In the rows, 128 means zero.
Where one turn sends some rows of the set: a few examples, then the rows asked:
q_709: [112 118 100 136 116 118 172 135 100 157 105 110 115 143]
q_790: [ 75 117 120 124 110 112 116 127 110 150 135 102 152 112]
q_13: [141 142 123 124  92 110 137 106 121 140 118  98 127 131]
q_586: [116 141 135 127 111 116 121  98 100 131 142 109 113 133]
q_830: [134 140 118 104 133 117 148 127  97 137 109  98 162 141]
q_379: [ 97 151 127 127 103 144 120 103  86 151 134 108 130 134]
q_444: [ 99 126 103 134 102 127 145 137 125 166 138 130 145 133]
q_932: [119 149 115 126  84 138 137 112 105 159 112  96 140 134]
q_46: [ 83 108 122 130 127 112 131 128  92 129 116  96 118 125]
q_550: [104 124 124 129 124  81 136 106  84 157 137  89 139 113]
q_346: [122 145 116 107 135 137 148 130  87 144 117 111 161 148]
q_773: [113 140 126 106 145 132 135 130  93 128 131 119 155 144]
q_541: [127 133 104 137 117  93 165 116 100 176 138 117 131 136]
q_429: [126 133 129 105 140 113 134 125 102 120 122 106 153 139]
q_968: [106 129 122 129 122  84 136 107  76 157 136  88 138 111]
q_18: [ 79 120 118 124 106 117 117 132 108 147 133  98 155 110]
q_243: [ 80 111 106 135 116 137 146 143 104 146 113 115 122 137]
q_584: [113 111 116 133 128  92 157 121  89 141 109  91 112 129]
q_308: [104 126 101 133 101 124 144 139 127 159 137 132 144 132]
q_493: [133 135 105 136 117  93 161 117  93 170 143 120 127 135]

q_790 -> q_444
q_46 -> q_243
Now find these:
q_932 -> q_13
q_346 -> q_830
q_968 -> q_18

